In the data rows, 128 means zero.
Each pair is two rows. How far apart are they, by a hidden measure? 0 means very close, and 40 very far. Two or three weighted sums of its numbers give each row a place; it is the straight-line distance between the places.
[123 152 105 116 124 145  88 147 119 170 100 131 120 156 114 147]
[139 120 135 141 114 167 111 150 138 107  98  94 113  99 156 152] >> 20
[113 138 126 153 151 114 120 160 128 174 109 115 108 143  92 139]
[138 110 183 144 147 122 141 154 131 144 126 128  96 133  72 117] >> 33
[102 131 141 127 155  98 161 107 148 104 166 149 111 149 116 102]
[154 134 122 113  96 161 127 111 131  99 105 108 151 131 157 117] >> 16
[114 137 145 146 150 111 103 171 124 172 113 114 104 124  99 156]
[170 113 144 144 102  93 145 121 149 123 107 137 156  99 143 109] >> 4
[156 128 104 119  98 148 131 135 139  98 102 109 148 109 166 138]
[144 137  99 107 113 153 112 133 110 155 109 127 165 167 133 130] >> 19
[161 128 129 120  97 143 129 133 115 102 108 102 177 136 165 128]
[132 133 146 151 138 111 111 153 130 158 101 113 101  94  99 170] >> 10
[113 136 176 140 146 121 121 145 134 141 111 115 107 105 112 164]
[112 148 116 146 147 119  95 155 137 169 107 121 106 112 111 166] >> 7
[115 117 114 138 150 100 166  95 140 102 172 151 126 141 119  94]
[181 130 138 139  87 107 154 106 142 122 111 157 131  97 141  94] >> 16
[112 109  93 116 141 115 135 101 137 107 165 150 155 149 134 121]
[161 120 102 119  90 150 137 120 108 138 131 119 172 171 136  92] >> 3
[158 128 101 111  91 157 138  96 118 102 124 114 153 142 158 129]
[160 135 127 107  93 149 121 159 121 111 100 104 138 106 162 140] >> 17
[ 91 140 117 149 166  99 148 106 141 113 159 151  94 112 112 141]
[ 94 127 130 148 159 100 142  96 134 113 165 141 119 139 126 113] >> 8
[122 140 134 119 137 135 118 144 115 167 113 125 108 158  87 132]
[129 139  84 118 101 150 113 137  99 167 100 116 149 160 139 123] >> 13
[133 131  85 111 111 163 126 132 102 146 113 113 151 155 146 106]
[151 123  97 115  97 157 135 124 115 105 123  99 159 139 163 145] >> 13
[111 115  95 122 142 121 141  85 141  99 161 150 134 136 136 117]
[142 138 165 136 129 137 127 124 125 111 105 107  99 105 151 127] >> 26
[108 156 105 124 149 151 129 140 120 161 103 132 111 158 109 133]
[ 93 133 134 142 150 103 130 117 147 118 154 149 103 108 100 131] >> 9
[126 137 154 143 128  91 116 120 156 143 112 159 122  87 116 127]
[106 127 119 133 152  89 136 125 138 132 158 143 105 110 108 136] >> 14
[141 123  91 110  90 150 107 133 108 156 118 131 161 162 134 109]
[162 115 164 108 106 164 130 129 117  98 114 121 138 121 147 114] >> 27
[150 119 147 129 106 155 140 136 115 104 113 104 129  97 155 162]
[152 119 167 125  99 157 146 144 108 111  97 114 116 111 153 124] >> 15
[ 98 141 104 125 146  95 133 121 135 116 159 152 114 119 123 129]
[102 143 125 159 162 107 121 112 141 128 159 150  96  95 111 142] >> 10
[ 98 146 134 144 157 110 102 125 146 146 123 150  99 101 103 139]
[152 134 154 130 118 124 103 170 137 123 100 137 109 105 127 176] >> 9
[118 131 160 150 126 125 104 162 149 142 105 109 105  95 103 156]
[ 99 133 124 112 142 106 150 114 129 101 168 145 135 135 129 117] >> 19
[ 97 142 137 141 159 100 135 105 140 117 161 145  98 112 103 138]
[138 121 167 157 124  92 120 146 149 165 113 135 119  98  97 107] >> 13
[154 114 165 115 112 154 151 139 123 105 121 112 141 136 138  96]
[147 125 119 100 100 149 157  86 101 127 150 114 160 168 141  90] >> 16
[163 124 118 120  93 125 141 105 135 101 134 134 150 113 152 118]
[135 146  89 110 102 151 113 116 115 134 116 117 156 153 148 116] >> 14
[185 120 142 145 106  94 147 103 145 131 122 146 150 101 127  87]
[130 140 114 127 151 148  96 156 126 173 105 109 104 135 110 148] >> 11
[107 134 192 135 170 103 172 109 138 135 168 149  97 144  71  95]
[113 155 145 153 144 114 100 155 101 169 104 116  94 117 102 154] >> 21
[147 136  95 111 105 158 104 135 102 148 129 114 167 155 147 103]
[148 132 159 131 122 135  91 174 134 114 105 109 122 108 123 163] >> 5
[100 122 142 131 161 106 122 121 150 134 157 145 102 117  95 144]
[137 138  81 103  94 156 109 123 109 156 117 125 155 154 136 128] >> 14
[103 126 148 159 160  94 135 118 140 119 168 147  90 126  97 118]
[ 92  95 107 111 146 118 143 129 123 104 165 150 183 142 143 126] >> 24
[154 131  94 117  90 153 129 115 121 108 114 106 151 138 158 139]
[130 135 100 100 112 158 118 143 106 169 108 113 162 161 135 112] >> 5
[141 132 103 100 121 152  89 154 105 168 103 103 154 158 131 123]
[ 98 126  99 134 146 123 128 108 144 103 166 142 123 142 128 120] >> 19
[130 140  91 112 121 160 104 123 109 150 109 132 146 168 136 113]
[104 133 114 142 161  96 115 133 141 124 157 147 101 120 110 138] >> 13
[152 113 148 114 100 153 119 120 129 101 103 129 143 115 156 123]
[128 118 178 159 147 119 126 151 124 151 116 111  91 121  92 143] >> 6
[128 117 105 121 124 124 153  90 128 104 165 141 144 142 138 100]
[133 136  93 108 114 157 106 148  99 151 110 112 164 163 146 133] >> 20
[105 118 138 133 153  91 135 146 147 128 149 153 124 111 107 148]
[102 123 115 152 158  98 108 123 140 149 156 131 107 114 105 143] >> 5
[128 141  86 110 113 140 100 135 114 163 111 114 169 153 136 123]
[163 127 134 114 108 160 129 142 107 104  98 111 128 107 165 150] >> 34
[110 128 104 119 145 118 136  90 147 103 162 153 125 121 137 134]
[105 122  93 117 124 126 167 107 125  99 163 133 156 143 152 116] >> 5
[174 105 130 118 100 158 166 129 133 101 110 102 149 122 144 115]
[103 134 104 127 150  98 139 105 145 101 161 153 129 131 127 131] >> 9
[138 149 111 116 124 153 137 128 111 162 121 111 134 167 124  83]
[150 119 152 120 122 120 132 174 138 117  98 104 117  96 146 170] >> 16
[ 97 117 121 137 143 107 140 114 142 112 162 150 114 136 122 126]
[128 115 110 100 113 158 133 130 111 155 119 126 180 166 134 105] >> 18
[107 112 146 148 162 106 119 126 137 161 129 156  98 104  92 148]
[ 88 141  83 114 144 159 108 138 129 164  99 116 110 162 129 138] >> 27
[166 130 114 113  94 152 136 111 125  95 111 121 163 132 158 129]
[167 137 135 113  94 152 142 130 105 102 117 101 143 136 150 117] >> 13
[117 150  92 116 134 145  96 138 108 169  96 119 126 149 121 143]
[147 120 125 106 134 140 136 161 115 171 115 128 127 173  85  96] >> 25
[125 134  95 119 132 150 103 158 114 163 100 109 130 159 119 150]
[109 134 144 142 156 100 139 112 144 109 158 143 101 119 108 120] >> 30
[125 137 136 123 144 127 110 162 110 169 111 131 112 135  96 130]
[109 114 104 143 143 112 165  95 133  99 163 138 128 134 157 110] >> 22
[124 110 123 125 126 117 153  89 131 105 177 152 146 162 133  84]
[106 141 133 155 145 115 101 153 123 173 105 115 101 117  95 152] >> 24
[105 135 129 146 158  99 123 122 140 124 147 144 107 112 108 144]
[151 117 120 114 103 152 148 105 112  95 115 112 154 147 157 134] >> 15
[119 140 132 144 147 108  95 152 125 175 105 109 102 111 102 162]
[118 111 158 142 141  91 132 162 146 168 116 128 115  92 110 116] >> 25
[156 123 134 115 101 159 129 141 105 101 111 101 136 122 160 153]
[116 135 142 144 164 103 114 129 158 165 125 137 100 115  89 117] >> 17
[165 142 133 144 113 150 123 138 105 114 106 120 109 101 154 174]
[164 114 135 121  94 151 144 140  93 104 113 107 169 109 146 138] >> 21
[112 114 159 150 154 104 115 135 136 150 123 141 101 110  92 139]
[154 121 114 112  99 154 164  98 113 123 144 119 153 175 132  86] >> 9
[124 129  92 102 106 150 112 144 110 141 132 117 198 164 143 118]
[132 131 165 155 143 127 112 154 109 141 103 118 102  97 102 155] >> 28
[111 143 102 112 134 138 107 154 101 167  95 107 157 159 143 134]
[149 138  89 105 106 148 102 117 133 138 123 118 156 157 152 116] >> 9
[121 100 120 121 136 119 165  93 139  99 176 154 135 162 124  88]
[146 127  89 111 106 152 130  98 115 115 142 109 150 167 147 101] >> 16
[138 131  90 111 100 147 131 110 119 114 129 116 166 148 152 109]
[118 141 127 125 144 123  95 157 125 169  98 109 103 142  99 151] >> 13
[121 138 160 126 125 127 100 153 131 125 107 117  98  91 137 164]
[137 137 109 121 135 132  90 168 117 171  98 112 119 145 104 137] >> 29
[114 135 152 135 144 110 126 146 132 165 113 124 101 135  89 132]
[119 113 164 144 164  96 123 113 136 156 142 135 100 127  79 124] >> 16
[115 140 118 148 156  89 115 135 129 144 153 143 135 106 107 146]
[121 152 153 159 117 128 117 161 125 113 103 110  97 100 132 158] >> 23
[ 91 113 155 136 157  95 121 168 139 140 135 151 129 107 102 148]
[107 134 131 142 164  99 135 116 140 113 161 135 106 111 114 130] >> 8
[132 147 112 134 139 142  94 150 113 170  98 115 106 158 106 147]
[139 108 138 122 104 146 118 159 152 102 102 121 145 100 160 155] >> 16
[100 148 122 135 153 104 125 115 132 126 156 161 100 107 110 162]
[156 107 133 118  99 161 136 111 130  94 101  97 142 136 168 123] >> 20
[158 133 138 138 103  95 136 104 133 117 124 148 150  82 146 110]
[ 97 129 129 149 156 101 146 113 141 118 165 148 116 137 102 118] >> 8
[121 143 121 129 145 142 104 152 130 167 101 113 104 139 100 154]
[151 128 147 124 106 153 119 169 106 110 106 121 132 111 163 134] >> 34
[123 142 116 130 144 131 110 166 131 169 107 112 106 141  93 149]
[110 122 133 121 151  94 134 126 150 118 151 144 137 133 112 129] >> 2
[139 143  83 108  99 146 106 124  99 135 132 112 156 149 152 109]
[152 146 158 116 122 144 127 152 121 105 106 100 130  97 157 134] >> 21
[ 84 128 137 147 157  86 146 114 154 124 150 148  96 100 107 136]
[132 127 137 124 114 153 147 135 136 101 103 124 117 107 168 155] >> 5
[108 133 134 139 157  96 129 116 147 127 156 156 102 112 105 139]
[155 115 114 103 100 150 136 120 117 109 114 115 175 141 155 119] >> 22
[107 121 155 149 160 111 124 111 153 135 162 154  99 118  93 123]
[130 114 103 121 124 111 142 103 122 103 164 134 161 138 142 123] >> 22
[150 141 131 119  99 154 137 125 114 103 115 114 140 114 154 134]
[134 122 174 156 133 122 113 154 123 160 119 105  97 120  89 138] >> 8
[128 136  96 104 105 156 144 113 100 132 121 130 162 156 158 116]
[154 134 108 123  93 153 135 123 110 105 110 101 140 137 166 138] >> 5
[161 140 150 126 105 156 132 134 117 108 113 102 119 117 150 133]
[129 142  88 103 142 161 108 126 117 155  96 115 122 148 118 149] >> 30
[151  95 126  90  95 140 154 150 116 102 127 127 234 151 152 112]
[ 99 137 129 151 161  96 142 112 143 115 159 154 102 123 105 127] >> 36
[143 134 164 134 119 140 102 163 117 126 104 112 113  97 151 155]
[136 141 143 130 109 162 113 139 111 106 102 123 108  92 166 136] >> 16
[ 88 125  87 104 115 158 153 118 117 143 121 132 162 159 157 124]
[ 97 131 126 137 150  93 130 127 140 124 158 154 114 110 110 114] >> 30
[163 129 165 105 101 155 106 141 123 125 100 121 123 106 165 141]
[ 91 131 112 136 153 120 136  93 137  97 159 148 112 134 128 131] >> 13
[138 143  93 112 120 159  94 155 105 173  99 112 162 142 125 123]
[ 91 134 128 143 155  96 122 117 135 136 154 146 114 110 106 127] >> 21
[150 114 115 105 104 162 133 117 125 103 105 122 151 142 168 116]
[117 137 157 141 132 117  96 166 123 152 106 111 105  98 108 164] >> 9
[130 102 173 120 107 138 130 184 132 112 107 107 134 114 143 135]
[152 118 122 123  92 148 163 101 110  99 140 116 159 165 157 107] >> 15
[ 98 125 105 112 148 127 142 105 144 100 168 146 118 132 121 130]
[142 113 120 120  95 148 137 131 117 102 112 124 148 145 161 110] >> 8
[ 96 130 131 142 154 109 149 105 149 104 168 141 114 133 129 116]
[123 155 116 118 133 149 122 138 120 169 110 106 131 162 113 112] >> 17
[151 143 126 117 118 154 128 125 107  98 102 111 133 106 167 151]
[ 88 136 132 148 157  96 148 114 140 120 164 146 100 120 104 119] >> 12
[152 129 145 112  96 165 124 127 111 115 102 119 144 108 162 133]
[127 135 161 127 112 147 112 156 142 113  97 114 108 100 136 166] >> 18
[158 127 121 111 101 163 150 125 117 104 125 110 150 151 145  98]
[139 140  86  97 105 154 110 123 102 134 129 127 159 153 143 111] >> 10
[105 126 141 134 160  98 124 116 151 119 153 142 106 107 106 157]
[171 111 155 115  95 150 171 105 108 101 127 128 147 161 133  76] >> 25
[111 127 123 133 148 111 148  87 130 108 160 157 119 149 129 105]
[ 84 123 165 139 172  93 175  89 146 121 172 150  91 127  91 114] >> 13
[126 128 164 141 142 130  98 158 141 127 113  99 110  91 136 168]
[121 123 159 157 134 113 104 172 124 158 109 104 117  98  99 159] >> 11
[145 127  91 114  99 155 145  98 111 120 137 118 148 154 156 109]
[119 108  99 112 125 117 127 119 120  99 167 137 172 147 142 117] >> 19
[104  99 152 138 164 100 103 161 129 159 129 143 125 107  97 143]
[167 114 135 124 102 108 151 125 142 105 134 129 165 109 142  88] >> 9
[ 99 156 109 136 148 141 114 144 134 160  98 122 104 136  97 160]
[115 138 112 124 131 125  93 147 119 170  99 130  97 124 107 164] >> 5
[102 118 133 166 160 103 133 117 149 159 136 147 105 114  92 142]
[134 130  81 112 138 150 112 120 103 133 110 124 164 158 154 104] >> 24
[157 110 105 114  94 148 131 113 109 102 136 127 166 137 154 116]
[157 132  94 118  92 151 120 103 105 114 144 113 151 163 148 120] >> 10
[153 108 132 124 109 160 138 145 118 107 101 102 142 110 163 138]
[137 151 158 125 124 148 102 134 124 111  98  99 101  99 155 153] >> 14
[114 153 151 146 140 121 116 168 140 131 105 101 118  92 125 154]
[104 145  99 118 144 147 123 146 111 165 106 126 110 158 115 139] >> 14
[141 129 100 120 102 154 123 120 107 142 109  98 148 167 141 119]
[149 109 142 129 110 156 108 153 149 106 101 115 118  99 158 155] >> 24
[154 145 138 117 100 164 129 131 115 105 105 100 128  94 168 149]
[104 136 123 151 155  92 110 121 141 121 157 143 112 109 101 153] >> 22
[109 114 116 128 150 112 141 108 156 101 165 150 157 140 122 107]
[129 137 121 144 128 146  94 154 104 170 114 121 102 157  96 120] >> 9
[157 118 114 110  93 156 145 113 122  99 132 111 156 154 144 106]
[142 122 114 111 106 152 131 155 119 101 108 132 163 105 169 142] >> 15
[106 118 167 139 157 100 127 127 161 156 130 143  99 122  87 128]
[107 123 119 129 155 106 161  91 139  95 166 148 124 150 125 124] >> 17
[100 139 142 137 160  98 137 130 156 125 165 136 114 115 105 123]
[163 111 159 143 120  92 137 133 160 148 122 146 122  90 103  97] >> 5
[127 147  91 121 129 160  99 155 120 169 103 130 127 147 127 127]
[131 135 183 123 114 143 144 145 115 106 118 131 111 121 142 122] >> 24
[157 116 174 142 121  89 157 125 155 144 120 156 114 100  92 110]
[134 121 132 112 111 147 179 138 124  95 103 120 154 110 167 124] >> 6
[128 131 102  98 107 143 106 179 112 167 106 117 155 164 120 120]
[142 122 151 151 123  98 116 140 157 151 110 154 121  80 110 123] >> 25
[178 114 161 133  97 105 142 114 148 139 116 133 143  94 151  88]
[114 135 130 141 145  95 135 111 147 111 167 143 114 134 126 124] >> 15
[115 122 159 154 134 136 110 150 143 134 103 118 103  90 110 167]
[107 110  96 107 159 110 162 107 125  97 166 152 168 125 145 129] >> 22
[159 118 124 132  97 112 155 100 141 107 138 136 152 108 149 107]
[ 89 148  93 114 132 144 112 133 115 169 107 131 127 149 136 159] >> 23
